The same turns and mirrors carry the whole set onto itself, and each row onto the other rows of its family. Which rows share a family with each named row? Give them in list order.
These 32 rows form 4 families of 8 rows each.
j_639: -30 -24 -36 -20  -2  40   2  -6 -34   8  19  16
j_704:  -9 -23 -19  22 -11  38  -8  28 -28  -6 -29 -21
j_379: -17  -1 -20   3 -26  29 -26 -10  19  15  10  -5
j_449: -10   6 -21  17  -7  47 -23  -1 -41  10   7  -4
j_713:  -2 -29 -15   6   1  -9  14  29  -7  -9  -6  14
j_216:   7 -16   3   7  -9   6   7   1   3  -3 -25  -1
j_880: -27 -24 -42   2 -14  11 -14  28  10   4  28  10
j_187:   0   4 -10   0  -1   5  -1  -7 -16   9  22  22
j_942: -25 -10 -38   1 -17  16 -21  12   8  10  36  12
j_515: -32 -48 -39 -17  -2  32  14  20 -26  -4  -4   7
j_247: -15 -24 -19   8 -27  22 -14  13  27   2 -14 -15
j_854: -34 -37 -40 -19   1  32   8  12 -32   1  13  15
j_998:   4   6   0   2  -5  11  -3 -19  -9  10   6  13
j_493:   3 -26  -3   7  -5  -2  14  19   0  -8 -21   3
j_307: -25 -15 -27 -20  -7  48  -2 -21 -29  13  11   8
j_466: -27 -50 -30 -14  -8  35  15  15 -18  -6 -23  -5
j_278:  -6 -10 -12  22 -13  46 -15  11 -28   2 -27 -23
j_988: -18 -12 -37  15   0  32 -14  31 -47   1  17   6
j_280: -13 -11 -16   6 -28  28 -20  -3  26   9  -8 -14
j_838: -19  -1 -29   1 -21  25 -26  -4  12  14  27   5
j_463: -14 -29 -29  21  -5  31  -5  40 -33  -8 -18 -12
j_994: -18 -25 -37  18  -1  28  -8  42 -40  -6   2  -1
j_41: -21 -17 -17 -17 -11  54  -1 -25 -22  11  -8  -2
j_912:  -8   2 -14  19 -11  50 -23  -2 -32   7 -12 -15
j_104: -20 -28 -15 -15 -13  50   4 -17 -15   6 -26 -11
j_72: -19 -34 -29   8 -23  13  -9  29  24  -2  -7 -10
j_831:   8  -1   6   5  -8  11   2 -15  -1   6 -13   4
j_742:  -4  -8 -19   0   4  -3   3   9 -18   2  25  27
j_69: -26 -33 -38   5 -18  10 -10  36  16  -1  10   2
j_299:  -5 -21 -18   2   3  -9  10  24 -15  -4  13  23
j_98: -15   1 -31  15  -1  40 -21  13 -46   8  19   4
j_874: -22 -42 -19 -13 -12  43  10  -1 -13  -2 -32 -12

Same family as j_874: j_639, j_515, j_854, j_307, j_466, j_41, j_104
Same family as j_942: j_379, j_880, j_247, j_280, j_838, j_72, j_69
Same family as j_299: j_713, j_216, j_187, j_998, j_493, j_831, j_742

The same turns and mirrors carry the whole set onto itself, and each row onto the other rows of its family. Which rows share a family with each named row? Give them in list order.
These 20 rows form 5 families of 4 rows each.
j_28:   3   5  22 -15  -5 -12 -32   1 -11   8  37  19 -24   4  -7   3 -14   7  13  -3  -2  -6
j_157:  37 -18   7  13  11   7  -9 -10   4  -9  12  15 -33   8  -6 -14 -33  -5   9  -8  16  -8
j_632: -16  23  20 -23  10  -7   6   5 -13  11  13  12  21  15   0  15  19  -6 -18   7  -8 -27
j_117: -18  17  18 -18  13  18  -4   6 -18  29   7  -8  15 -13  -2  23  10   3 -15 -27 -15   3
j_626:  -8  42  10 -31  -8 -14  17  26 -11  11  -1  13  11 -21   4   1  -1  18 -15 -10  -4   0
j_655:  21  16   1  -5  30  38  19   9 -10  15 -13 -18  11 -11  16   7  -7 -13 -27 -28  -1  -4
j_773:  31  -4 -18 -28  20  33  20   5  -3  -5   1   2   4   9   6 -39  15  14 -28 -17   5  -6
j_977:  -7 -17 -12 -41   1   2 -10   5  -4   4  40  25 -24  -1  -8 -13  -9  16  -1  -3  -4  16
j_261:  19   8   9   0  26  16  34   2  -4  -4 -15   0  17  18   3  -5   9 -16 -28   1   8 -35
j_660: -19  -7   3  -8  13   6 -16 -19   0  15  20  13  -4 -13  -5  30 -29   0   4 -23  -8  18
j_788:  49  11  11   8  18  22   5  -3  -7  -6 -10  -3   0  14   9 -28   3   1 -16 -19  13 -26
j_735:  15  -4 -10   8   6  -1  31  -8  17 -13 -21  23  -7 -15  -9 -12 -37  13  -4 -16  19   9
j_776:  23  32  -8 -11  10   5  37   7   2  -6 -27   9  21 -13  13 -16  -8  14 -23 -21  10  -7
j_631:   0  10  -6 -50   4  13  -3  14 -15   9  26   9   7   5   4 -22  26  21 -21 -11 -11  -1
j_687:  17  34  26 -19   2   2 -19   8 -22  11  15   1  11  10   8 -12  21  12 -10 -14  -5 -24
j_347:  18 -21  -1  10  26   5  26  -7  11 -12   2  19 -15  13  -6   4 -32 -24  -7  12  14 -18
j_766: -18  -6  12 -15   8 -19  -1  -5   0   2  29  29 -12  10 -10  23 -24 -14   4  17  -3 -11
j_693:  24 -33 -23 -19  16  22  12  -4   9 -11  16  19 -27   3  -6 -30 -19   8  -8  -8  11  10
j_664: -17   5   7 -12 -12 -19  12  12   3   5   5  28 -18 -25 -18   7 -30  17   5  -7   5  16
j_753:  20  -8 -13   5  32  26   9 -17   9   1  -1   4  -7 -11  11  14 -45 -16  -6 -24   5   9

Same family as j_753: j_117, j_655, j_660
Same family as j_687: j_28, j_157, j_788
Same family as j_261: j_632, j_347, j_766
Same family as j_664: j_626, j_735, j_776

